A single turn carries every row of the set below to another of its rows. Some are shown first; where does it send the rows asked next?
gopos: [  0   7 -27  -8 -11  20   0   4 -17   5 -14  17  24   4  11  -3 -48 -16
   0   3  -1 -16   9  10   2  47 -19   8  17 -26 -11  21 -19]
lizug: [ 23  11  15  -9  29 -29  15 -18  20   0  -6 -21  -1   1  20  23  30  18
   4 -11  14 -13 -11   0   7   4  20 -13  -8  24   1  -1  19]
koni: [ -1 -36   3   1 -27 -31 -11   8  23   1   1 -11  -1   6   5 -13  24  27
   9   5  35  -7  -4 -11 -14 -27   7  14 -10  31  -5  -2  23]
mepu: [ 40  12   5 -18  28 -25   8  -3   1   4  -1 -15  -8  10  25  36   8  28
  14  -7  13 -25 -15   6  -1   6  -1   6 -25  19  -3   1  26]
Zot: [ 15   1   6 -20  31 -21   7 -17  13 -17   2  -8 -15  -2  18  33  23  26
   7  -3  10 -19  -8  11  23 -14  14  -6 -11  28   2   7  29]
mipiz: [  3 -16  11 -26  16  -1  15 -20   2 -16  10   1 -30 -19 -14  11   9  11
  13   0   8  10 -31   7  30 -23   4 -22  -1 -24  34   3  28]
pero: [ -8 -51   3   6 -38 -13 -10   6  17   3  13  -3 -14 -14  -7 -21   8   3
  22   6  19  16 -18  -5   1 -38   6   3  -2 -13  20   7  33]
Fes: [  2   6 -31 -16 -10  22   5  -9 -22  -2  -8  21  29   5   9  -3 -42 -17
   2  -4   2 -12   6   7   6  43 -17  13  11 -27 -11  17 -26]
bor: [ -1  -1 -31  -7  -7  22   2  -3 -15  -1 -13  23  30   2  11  -1 -49 -13
  -4   7   0  -7  12  14   5  45 -22   9  12 -22  -9  20 -19]
lik: [ -9 -39  -4   4 -43   6  12  -3  15  12  12  -1 -21 -22   4 -27  16 -22
  17   6  -4  23  -2 -16  -3 -27   6  -3  11 -18  12  -2  24]
Movi: [ 29  -4   5 -11  19  -2   7  -4  -2   8  10  -5 -25 -21   3  21 -18  -4
  32  -5  -9   6 -33  14  17 -14  -2 -14  -9 -38  34  13  37]
Zuz: [  6  22 -32 -10  12  12  -3 -10  -5   2 -21  25  25   1  -4 -10 -54  -9
   4  -6  11 -14   7   8   1  28  -7   5  19 -17  -9   5 -34]
Tov: [ -7 -43 -16   2 -39   2   1   1  21  -4  12  19 -32 -23  10 -22  12  -6
  19  11  -4  15  -1  -4  10 -42   7   8   6  -3   7  -3  33]
febi: [  8 -33 -16   3 -38   7  -1  14   6  21  10  11 -31 -21   1 -26 -16 -14
  31  10  -2  14  -7 -11 -14 -36  -8  11   0 -24  13  -7  26]
Zared: [  4 -21   4 -14  10   2   9 -17   8 -13  16   2 -30 -25   4  17   6  -4
  20   1  -9   9 -20  15  36 -30   8 -17   0 -20  29  16  40]
pil: [  5 -22 -13  -3 -18 -21   0  -1  27  -7  -3   9 -17   1  23  -7  29  24
   3   9  17 -12  11  -8  -2 -29  13  19  -6  47 -20 -12  19]
mudap: [ 20   3 -38   5 -22  10   4  -4 -10  -3 -10  34  30   5  23 -11 -34 -10
  -2 -12  -2  -2  -9  14  11  49  -8  22   4 -28 -11   8 -24]
zak: [ 16   4 -34  11 -22   8   1  10  -9   2 -16  28  28   6  26  -8 -38  -9
  -5  -2  -4  -8  -4  15   8  55 -10  17   9 -25 -12  15 -15]
kasiz: [  6  -8  17 -11  18  -1  16 -20   9   2   9 -17 -17 -23  -2  13   8 -15
  20  -8  -6  13 -21   4  21 -14  12 -30   7 -28  32  14  31]
pesu: [  4  15 -31  -2  14  12  -4  -3  -1   3 -24  26  27  -2   2  -6 -59  -6
  -1   5   7  -8  12  15   1  34 -12   1  17 -15  -5  12 -24]
teb: [-10 -46  -8 -12 -40   8  12  -4   6  -8  13  14 -32 -18  -8 -25  18   4
  12  11   9  19 -15 -13  10 -32  -3   1   3 -16  16  -9  23]
sileg: [ 10 -16  19 -13  15 -34  -5  -7  13  -9   3 -26   3   9   5  24  22  32
   9  -5  32 -16 -19   6   8 -11   9  -4 -17  21   9  13  31]
lifun: [ 22  20 -34  18  -1  -4  -7  10   7   7 -25  32  25   0  15 -14 -49  -1
  -3  -5   4  -9  -6  18   5  44   1   8  14 -18  -8   5 -22]
mumib: [  8 -20  -7   5 -32 -24  10   1  26   9  -5  -5  -5   3  26 -18  37  10
   1   1  17  -2   8 -20 -17  -9  14  14  -3  34 -20 -16  12]
semil: [ 25  20 -39  11  -1  -1  -3  -3   5   1 -21  38  27  -1  11 -18 -46  -2
   0 -13   7  -4  -7  15   7  35   2  14  11 -19 -10  -3 -31]
Kalu: [  7  23 -27  -1  10  10  -7   4  -2   8 -25  21  22  -1   0  -9 -57 -10
   2   1   7 -17   6  11   0  35  -8   1  22 -19  -6  12 -24]
lofo: [ 20  14 -38  17   4  -1  -5   3   9   1 -25  37  29  -1  14 -12 -52   2
  -6  -1   5  -2   0  22   6  41  -6   8  10 -13  -8   4 -23]
ladir: [ 18 -17 -16  -5 -29 -17   1  15  11  17  -5   1 -14   9  23 -10   9  19
  14   8  18 -17  10 -19 -32 -15  -5  30 -15  32 -24 -18  15]
guku: [  6 -30 -11  -9 -30 -19  11  -1  17 -11  -1  11 -19   3  12 -18  37  33
  -3   7  27  -3  -6 -15  -3 -17   5  17 -11  31 -12 -23  12]
sig: [ 19   0   7 -22  26 -26  14 -17  13 -19  -3  -3 -16   3   5  18  29  41
  -1  -4  26 -12 -22   2  17  -8  11  -7 -15  23   6 -10  18]
zela: [  4 -30  20  -7   5 -16  -3  -8   7  -7  15 -17  -9 -13  -7  14   7   8
  22  -4  15   8 -34  11  22 -23   6 -16  -7 -21  36  22  41]
tama: [ 15  -2 -38  11 -17   9   2   3  -4  -2 -14  34  32   3  25  -8 -42  -5
  -9   1  -2   1   0  19   9  52 -14  16   5 -21 -11  12 -16]

ladir -> febi
kasiz -> lizug
pero -> zela
Now find these:
semil -> mudap
zak -> gopos
lofo -> tama
mipiz -> sig
Zot -> pil

A single turn carries every row of the set below to another of its rows. Some are shown first; where does it send the rows asked next?
Nizo: [ 25  21   3   2 -18 -39 -30  11  80 -34  13  13 -30  75  32   1  46  -7
   8  12  27  22 -17  22  30]
Gomo: [-20  40   1  46 -25 -21 -20  -6  20 -11  -3 -10  37  68  40   6  60   3
  25   4  17  31  22  -5   6]
fupa: [-18  43   3  40  -4 -35 -20  -5  15 -13   1 -20  31  44  32  -3  53   5
   5   7  25  47  25  -1  17]
lifim: [  7  33   2  15  -8 -42 -41 -20  24  -3  -1  69  -6  57  38   6  33  25
  -5  14  24   4  34   3  32]
Ros: [-26 -14  -2   3   2  -8  -2  -9  30 -15 -14  15 -38  57  58  36  49 -13
   8  18  26  55 -27 -13  14]
gof: [ 11  46  34   6   6  -1 -18 -15  45 -14 -25  15   1  38  33  26  43  16
  21  21  69  23  42 -21  13]
Temol: [ 11  43  -6  16  -3 -41 -33 -10  39 -14   8  70  -3  52  39  -7  32  10
   0  15  22   0  39   5  34]
gub: [ -7   3 -21  11  13 -13  21  -4  52 -11  -2  12 -34  49  65   6  52 -26
  12  24   4  44 -21 -12  25]
zimi: [-24  25  12  21 -20   4 -16   1  57 -20  33  37   8  43  14   3   3  22
 -11  15  24  12  25 -32  21]
Valet: [ 12  45  37   2   0   6 -19 -19  37 -13 -15  24   8  49  37  17  44  13
  31  35  60  12  32 -25   5]
musen: [-20  -3 -24  15   5   6   8  17  42 -13  -8   6 -42  42  54  43  50 -18
  11  15  25  47 -14  -5  18]
tadi: [  9  52  30   4  12   0  -9  -9  44  -6  -7  25  24  41  44  11  43   3
  41  32  57  12  31 -19  12]
zopat: [-11  -3 -19  17  14  10  11  14  51 -33   6  17 -28  41  46  17  52 -39
  11  19  12  42 -13  -8  13]
zol: [ 14  -4   5  20   2 -27 -39  11  46  17  19  12  -3  59  20  31  53  18
   2   8  22  27 -25  29  25]
Beto: [-13  53   2  31 -22 -35 -22  -5  22 -36  -7 -27   2  51  32  -8  49   5
   0  11  33  46  31  -8  16]
Gid: [-43  30  13  11 -29 -22 -13  -2  66  -5  10  31   5  55  41  22  -3  29
   1  -1  40  23  19 -27  37]
Zira: [ 11  45 -18  25  -6 -36 -28   1  48  -8  -2  64 -10  49  39  10  33  16
   2   3  26   0  48  11  38]
libup: [-34  41  -1  13 -27  -5  -8  15  60  -5  28  26   1  42  31  16  -2  26
   3  17  32  10  23 -26  33]
rig: [ 21   6  -4  25 -20 -17 -32  16  78  -8   9  19 -12  79  28  31  58   2
  18  -3  20  15 -13  29  21]
Nogem: [-33  15  26  18 -22 -10 -19 -15  65 -19  14  40  13  55  24  12   4  24
 -13  -3  33  25  23 -32  26]
seb: [-14  50   0  38 -43 -22 -23  -8  28 -34 -11 -18   8  75  40   0  56   2
  19   9  25  29  28 -10   6]
pul: [ -5  -9 -14  13   9  -1   8 -15  32  -6   2  13 -38  53  55   8  55 -13
   5  34  -1  41 -26 -18  13]
foto: [ 18  13  11  -4   5 -48 -37   4  47  -9  23   7 -23  55  25   1  41   8
  -8  24  29  35 -27  23  34]
kago: [  6  35 -10  23 -13 -38 -37  -9  34   3 -11  62 -14  55  39  23  34  31
  -2   5  31   4  44   9  35]
mapez: [ -2 -17 -14  24   6   5   6 -17  43  -9 -15  12 -44  55  49  27  61  -7
  -4  15   5  46 -14 -16  13]
lav: [ -7  -6 -21  22  10  -9  18  -7  64 -15 -18  10 -42  52  59  23  56 -19
   5   6  11  50 -11 -11  24]
Mit: [  7  52  28   7  18  -8  -8  -5  53  -8 -18  17  16  31  39  21  40   7
  30  19  67  23  39 -15  21]
kubo: [-16 -15   2   5  11  -3   0 -11  38 -35   1  26 -24  55  52   9  51 -34
   7  22  14  51 -26 -16   9]

seb -> Beto
lav -> gub
Ros -> musen
Now find these:
libup -> zimi
kago -> Zira
Nizo -> foto
Mit -> tadi

A single turn carries every row of the set below to another of its rows. Some are shown first; where does it send the rows asked next?
kive: [-14 -19  -6   0  -9  -5 -28  37 -14  12  -5  13  -9   3  -9  48  12  -3
  -4   8  -2]
tisor: [  1 -16  -9   2  -3  -1 -39  35 -19   1  -5  -1  -6   9  -5  49  12  -3
  -4   1   3]
rorug: [ -4  21  -2   2  -5  -2  20   8  60  -1  19 -11  -5   3  29   9  -9  -1
  -4   2  -5]
lepe: [ -7  10 -14 -22  14   8 -27  -7  40 -24 -20  21   2  14 -31  -2  -4   2
  -7  15   4]
tepif: [ -6 -14   3   0   0   7  -8   2 -58   4   7  -3  -9 -20   4 -10   6  11
  29   3   0]
banob: [ 10  -8  -3   1  -6   1  27 -38 -20  11  -6  -6 -11   5 -14 -16 -23 -26
  17  34   0]
Peg: [ -2  13   1  -4   2   5 -36  -9  45  -3  -9  13  -2  12 -47   6   3   1
   3  13   5]
Rigig: [ 16  -5 -15   5   4   8 -12  24 -26  -2  -2 -27   4 -22   1  27   2   9
 -46   8 -12]
sinon: [ 15  -8  -8  -3   0   3  26 -38 -23   2  -9  -9  -9   8 -10 -17 -24 -26
  14  32   2]
zovi: [  6  13  -9 -11  12  10 -40 -10  39 -21 -15   7   2  17 -37   3   0   2
  -1   9   9]
vokob: [ -9 -15   4   0  -1   6  -4   2 -57   7   7   0  -9 -21   3 -11   5  10
  29   5  -2]
sogen: [-16   9  -5 -16   5   4 -23  -5  45  -7 -14  27  -2   9 -41   1  -1   0
  -2  19   0]
kepal: [  0  -1 -12  -6  13   3  28 -41  44 -11  12   4   9 -12  17 -17   5   1
  10  -7   2]
zimup: [  2  21  -6   0   0   0  18   6  57 -11  16 -15  -2   5  33   7 -10   0
  -6   0  -3]
vore: [ 22  -6  -6   3  -1   4  19 -40 -23   3  -7 -16  -9   9 -12 -16 -23 -25
  17  29   5]
Lesol: [ 17  -6  -1   6  -6   2  20 -40 -21  11  -4 -13 -11   7 -17 -13 -21 -26
  20  31   3]
kig: [ -6  -8  -7   4  -8   1   2  28 -18  21   3  -7  -4 -31  -9  28   3   7
 -44  17 -21]
bedel: [-18 -21 -16 -12  -2  -4 -21  39 -17  -1 -11  19  -6   4   1  43   7  -3
 -10  11  -4]
Rufot: [ -4 -19 -19  -9   5   0 -32  36 -22 -13 -13   5  -3  10   5  44   7  -2
  -9   4   1]
moki: [  2  23   2   8  -7  -1  14   6  61   1  23 -17  -4   4  25  11  -6  -1
  -2  -1  -3]
zagop: [ 13   2 -10   2  13   6  15 -44  43 -13  15  -9  10  -8  14 -14   7   1
  13 -14   8]
botuf: [ -4  -1  -3   3   3   0  27 -41  48   6  20   6   4 -15   6 -13   8   0
  16  -5   1]
Sebin: [  7  23  -3   5  -2   1  11   6  57  -8  19 -21  -2   6  30  10  -8   0
  -4  -3  -1]
Nofu: [ 10   3  -1  10   4   4  14 -44  46   4  22  -8   6 -11   5  -9  11   1
  19 -12   5]
gaf: [-11 -15   1  -4   2   7  -3   3 -58   3   6   2  -9 -21   6 -12   4  10
  27   5  -2]
finib: [ 11  -4  -4  15  -8   4 -13  24 -20  18   7 -24  -2 -26 -12  33   6   8
 -39  10 -15]
gibin: [ -1  -9 -18  -6   3   4   2  28 -24   1  -5  -9   2 -27   3  23  -2   8
 -51  15 -19]
rem: [ -6 -14   1  -2   3   8  -6   2 -59   0   6  -2  -8 -20   7 -12   5  11
  27   2  -1]

Rufot -> bedel
lepe -> sogen
Now find these:
zagop -> kepal
tepif -> rem
rorug -> moki
Lesol -> vore
Rigig -> gibin

